In the data rows, 128 means zero.
Here are some points:
[ 86 184 255 187 143  97 109 123]
[162 122 100 115 150 109 118  98]
[ 88 115 170 123 110 180 163 169]
[ 82 122 162 122  98 186 167 186]
[177 115 104 105 167  76 124  75]
[164 125  32 119 117 133  97 118]
[156 118  69 104 123 141 124 130]
[125 140 108 132 114 128 116 142]
[165 123  51 115 128 123 105 111]
[155 119  34 100 113 150 123 137]
[176 114 112 109 172  63 124  74]
[100 135 120 127 100 174 142 170]
[180 114 111 102 175  72 123  70]
[178 118  84 101 160  83 120  85]
[102 130 126 180 111 138  87 120]
[160 115  48 109 124 131 112 119]
[109 147 175 147 133 123 125 131]
[159 116  47  98 122 136 126 129]
[ 87 118 148 176 105 150 107 134]
[156  98  75  74 132 152 164 136]
[102 117 146 120 112 161 158 160]
[100 133 199 140 133 126 138 138]
[178  82 142  37 188 107 208 104]
[ 76 151 189 165  99 172 124 162]
Here are 21 more points, each followed by its number:
[179 115 116 109 171  71 123  75] 0
[132 116 134 115 135 133 143 128] 1
[125 210 168 177 139  62  77 115] 2
[167 120  51 113 134 102 106 105] 3
[104 132 154 127 113 155 152 156] 4
[ 91 163 192 178 116 123 103 137] 5
[170 120  79 107 152  89 126  95] 6
[104 108 143 113 117 172 162 159] 7
[162 123  24 117 116 129 102 121] 8
[164 128  27 118 116 111  95 116] 9
[ 76 142 187 143 103 179 148 173] 10
[159 115  46 102 123 135 118 125] 11
[152 111 143 107 154 109 138 103] 12
[176 118  73  98 154 100 117  90] 13
[ 90 135 147 127  99 179 153 176] 14
[184 114 110 103 175  67 119  71] 15
[137 116 139 113 140 121 134 120] 16
[189  79 105  34 180 113 198 103] 17
[177 112 117 107 170  74 124  76] 18
[ 78  99 197 173 114 154 130 123] 19
[184 114 117 104 176  69 127  69] 20
Which three of these numbered points are nearest to each point below, ignoring the direction in which the first points spread most? Their numbers follow each, nearest first.
[ 74 132 255 153 162 113 177 123] > 20 18 0
[172 118  75 107 147  98 114  95] > 13 6 3
[160 113  50 106 124 130 114 122] > 11 8 3
[181  82 139  32 187 120 209 107] > 17 12 1
[ 88 129 160 125  96 184 156 182] > 14 7 10
[ 86 136 184 138 112 172 150 165] > 10 4 1
[155 127  99 122 145 104 116 104] > 13 6 5
[176  79 116  33 176 116 207 112] > 17 7 12
[168 121  53 110 135 111 111 105] > 3 11 13
[ 95 137 200 149 126 130 141 142] > 16 12 6
[ 60 155 196 171  85 168 129 189] > 11 3 4
Here are 21 other points, each followed by its number:
[ 98 127 186 131 126 150 158 150] 0
[ 94 150 140 143  97 164 127 172] 1
[157 118 117 115 155  93 130  97] 2
[116 155 153 141 129 118 126 137] 3
[100 121 171 117 120 170 166 156] 4
[ 82 157 175 235 101 106  49 109] 5
[127 124 117 122 127 136 143 135] 6
[ 98 124 188 131 127 145 158 143] 7
[183 118  92 101 166  77 120  78] 8
[ 73 150 177 156  97 166 134 175] 9
[107 125 150 128 115 154 144 156] 10
[156 112  54  92 119 138 136 136] 11
[151 101  67  90 120 142 152 140] 12
[101 138 186 167 124 135 112 125] 13
[102 219 182 187 119  91  71 139] 14
[ 65 151 194 157  91 179 138 183] 15
[ 85 137 185 139 109 153 152 166] 16
[178 115  90 106 168  72 121  76] 17
[ 82 144 195 157 110 161 134 154] 18
[ 96 137 137 131  97 176 143 173] 19
[125 181 180 162 146  73 101 113] 20
The same question for these:
[ 98 139 138 131  98 172 135 171] > 19 11 15
[ 89 180 152 239 105  92  24 100] > 5 14 20
[ 93 137 189 151 119 145 128 140] > 18 2 13
[153 106  50  91 119 148 140 139] > 11 19 12
[ 95 119 140 120 106 171 166 170] > 12 19 11
[164 101  91  59 148 143 177 133] > 4 0 16
[173 117  65 105 148  86 120  96] > 3 18 13
[182 115  98 102 171  70 121  73] > 17 8 2
[168 120  54 104 135 114 117 110] > 9 15 6
[164 117  45 109 129 108 122 114] > 9 1 15
[163  90 104  60 148 140 184 126] > 4 0 7
